In the rows, 128 means zero.
Z: rows in 3 groups, each row roughly a mix of its group's directions (one row in no group):
Z (130 x 12):
[[108 150 149 113  95 114 167 140 155 138 154 109]
 [101 148 180 111 131  92 135 140 144 138 144 141]
 [142 129 122 151 125 113 136 176 142  74 132 123]
 [144 158  92 123 152 121 109 141  84 121 149 147]
 [130 128 103  81 108 136 100 129 125 124 174 144]
 [115 157 105 121 134  90 129 177 124 104 145 137]
 [145 156 106 121 164 143  77 137 133 147 114 131]
 [101 139 115 149 147 130 102 118  91 151 161 156]
 [106  98 171 128 141 130  98 144 137 132 167 114]
 [130 132 103 130 123 192 114 129 101 121 114 150]
 [109 113 144  81  96 113 140 135 118 121 168 143]
 [115 141 193 114 126 113 141 126 133 138 159 115]
 [ 94 125 183 103 116 108 134 130 146 132 155 124]
 [145 161 111  84 130 112 136  97 108 144 101 140]
 [105  99 154 173 141 137 100 140 110 122 151 145]
 [159 151  92 152 158 125  99 139 105 130 110 146]
 [135 131 157  91  84 128 166 121 133 138 152 138]
 [ 99  84 148 160 122 116 140 129 161 125 138 102]
 [115 129 142 158 147 145  93 132  90 142 161 106]
 [110 120  96  92  75 139 137 133 125 147 118 144]
 [121 174 133 106  93 127 159 154 129 109 149 127]
 [100 127 150 179 143 124 131 106 114 155 107 107]
 [131 129 125 155 150 138 110 164  93  94 154 149]
 [ 86 126 102 134  86 143 162 131 142 146 142 121]
 [104 184 128  99 128 122 141 144 123 144 158 112]
 [106 110 171  96 108 124 139 114 149 135 158 102]
 [137 130  78 156 129 162 129 137 102  97 123 118]
 [130 103  87 102  87 106 142 132 155 114 140 124]
 [120 133 118 168 146 146 105 152  85 110 142 149]
 [164 157  84  88 113 120 123 111 136 135 124 123]
 [101 127 162  71 127 122 131 130 109 136 129 156]
 [111 134 177 127 164 150 110 114  95 124 139 141]
 [ 95 102 122 171 159 142 117 101 108 144 118 133]
 [105 120 106  85 120 109 114 154 113 113 169 123]
 [129 116 105  90  81 119 161 121 154 114 128 132]
 [155 133 147 117 168 120  86 128  99 116 127 156]
 [110 128 153 146 169 121 136 111 132 177 143 108]
 [ 95 119 122 154 175 133  92 110 116 148 116 120]
 [128 112 162 160 161  95 114 130  92 129 145 127]
 [118 157 157 159 137 156 156 106 137 141 106  99]
 [113 137 115 115 140 136 101 134 104 126 182 164]
 [150 159  83 100 105 138 140 125 122 131  91 121]
 [111 118 153 104 112 116 147 110 175 138 137  91]
 [157 142 126 155 169 128 101 131  98 120 105 156]
 [115 154 173 124 149 132 142 129 143 150 156  91]
 [156 128 110 133 150 137 106 122  90 116 102 172]
 [155 127 138 110 128 110 154 109 181 129 114  99]
 [144 171 129 126 111 156 165 136 138 129 145  90]
 [113  99 138 166 130 128 106 156 144 121 169 104]
 [166 117 143  98 130  94 149 128 155 126  93 115]
 [142 137 127 123  97 104 147 159 177 113 129 101]
 [128 159 178 148 156 146 125 131  93 137 129 141]
 [146 123 129  63 103 127 128 116 161 129 122 133]
 [ 99 102 155 134 144  98 113 138  97 143 163 144]
 [157 132  99 161 125 107 146 123 132 143  86  99]
 [103 116 182 129 150 107 120 112 150 159 133 123]
 [159 166  88  96 118 136 141 129 124 120  98 119]
 [112  88 173 118 138 130 119  93 126 157 138 134]
 [121  90  90 135 101  96 137 154 150 110 136 122]
 [118  81 103 144  85 120 127 150 137 141 143 147]
 [101 127 161  87 108 129 144 119 125 146 170 118]
 [160 119  96 147  99 142 132 121 161 131  87 117]
 [101  97 164 105 114 124 137 122 104 120 162 156]
 [102 108 120  90 122 102 109 135  99 120 149 166]
 [172 136  84 171 144 123 121 135 133 121 118 134]
 [122 157 176 146 161 146 125 110 120 151 120 105]
 [172 105 112 139 104 135 106 124 160 112 113  97]
 [137 151  72 153 107 155 119 130 109 125 118 109]
 [111 148 168  92 164 114 133 116 108 139 125 154]
 [165 148 102 149 123 154 151 136 146 125 123  84]
 [149 133  80 107 106 104 145 127 150 105  98 121]
 [146 115 106 180 138  94 138 139 157 115 116 113]
 [147 136  87  81  95 116 149 144 135 125 130 121]
 [124 108 191 148 130 146 150 124 133 110 147 120]
 [117 149 119 143 104 159 142 110 158 143 115  81]
 [114 102 162  82  92 144 117 141 128 109 125 119]
 [132 140  85  98  86 129 144 144 123 114 130 160]
 [109 140 146 113 145  96 174 137 109 148  99 145]
 [153 118 136 130 139  78 140 138 176 116 113 134]
 [136 117 138  84 115 114 137 120 172 120 163 105]
 [131 133 126 164 153 129 118 130  67 126 120 151]
 [120 125 131  84 105 113 141 113 157 135 159  90]
 [136 112 127  95 101 103  98 145 169 105 116 114]
 [106 153 164 125 116 107 157 145 162 138 150 105]
 [ 97 139 161  89 101 117 132 107 144 160 137 130]
 [166 164  93 113 135 119 149 114 142 134  97 114]
 [104 105 135 167 129 168 106 148 108 122 156 120]
 [116 127  95 115 145  83  98 135  92 143 131 141]
 [125 118 173 102 148  88 106 138 118 134 156 141]
 [115 118 107 130  83 146 162 131 158 141  96 136]
 [124 139 106 119 136 167 120 121  71 111 141 144]
 [123 150 135 102  97 150 162 105 162 136 122 101]
 [104 115 107 138 143 158  84 153  97 130 134 149]
 [150 117 137 144 161  72 119 120 119 143 140 103]
 [159 144  98  72 105 128 129 126 132 127 103 130]
 [120 117 157  83  99 127 152 139 139 112 137 164]
 [166 147  85 148 150 116 118 132 118 123  96 148]
 [120 154 108  83  97 156 133 126 107 131  96 134]
 [142 115  84 117  89  98 143 138 154 112 145 121]
 [157 146  84 109 143 117 118 117 117 132  87 152]
 [160 149  92 104 107 127 144 123 136 132  83 112]
 [121  89 126 169 146 135 113 128 162 124 128  91]
 [121 135 172 111 110 123 159 105 154 136 144  93]
 [144 110  62 145 119 136 121 141 121 104 117 120]
 [124 104 119  86  81 104 137 140 149 120 149 124]
 [118 132 118  91  85 147 148 145 169 117 132 141]
 [153 104  85 156 130 116 118 126 129 124  88 155]
 [101 122 173 112 137 116 146 112 158 131 160 103]
 [104 102 122 154 153 131  92 107 150 145 105  99]
 [178 132 111 118 131 160  99 128 117  97 104 124]
 [150 144 118  93 112  78 152 123 158 127 121 133]
 [151 131 106 162 156 122 107 141 116 105  92 157]
 [138 134  85 144 133 164 120 125  85 103 117 143]
 [ 98 131  93 157 131 143 162 117 110 157 149 110]
 [115 122 157  79 100 108 138 123 142 133 164 116]
 [166 153 130  93 159 104 138 130 118 123  95 145]
 [149 153  84 107 132 127 134 106 135 136  81 135]
 [153 140 106 109 104 128 165 129 160 123  91 106]
 [109 147 173 136 154 160 118 112  95 149 126 119]
 [ 90  89 154 160 124 124 125 142 130 134 164 145]
 [156 158 107 127 164 128  99 133 157 142  95 130]
 [136 143 138 116 104 140 167  97 165 131 117  94]
 [130 105 156 188 146 124 113 120 123 133 103 113]
 [135 133 152 148 179 121 102 135 100 115 144 157]
 [ 94 101 181 125 125 121 127 132 130 131 164 112]
 [123 148  86 152 147 157 119 119 115 140  84 127]
 [137 142 136 183 167 133 112 123 100 138 120 112]
 [123 117  77  95 110 132 134 101 148 134  99 114]
 [108 113 125 121 102 146 144 142  95  84 161 142]
 [158 132  94 122 113 176 140 127 101 106 140 110]]

which group is each row in? (one row of each group first):
[131  95  68 133 113 115 115 151 136 109 128 143] -> L
[160 149 172 155 136 119 141 137 159 120  98 135] -> U
[ 96 112 122 184 120 120 159 128 142 152 133 120] -> P

[141 147 110 148 129 140 126 125 169 142 104  77] -> U
[150 129  96 134  97 168 129  97 126 131  92 128] -> U
[125 102  99 184 140 155 115 137 139 118 116 110] -> L
[110 101 176 131 137 129  97 135 147  91 129 114] -> U
[144 121 161 159 137 155 131 120 161 121 117  83] -> U
[146 117 153 157 167 113  94 131  95 125 111 142] -> P
[147 119 113 166 177 146 105 120 126 136 109 103] -> U
[117 115 126 167 154 154  89 144  93 130 142 128] -> L
[105 132 190 122 138 123 120 111 156 149 129 111] -> U
[113 111 147 158 165 128  82 146 129 139 148 110] -> L
[107 136 110 179 126 165 108 136 100 116 141 125] -> P
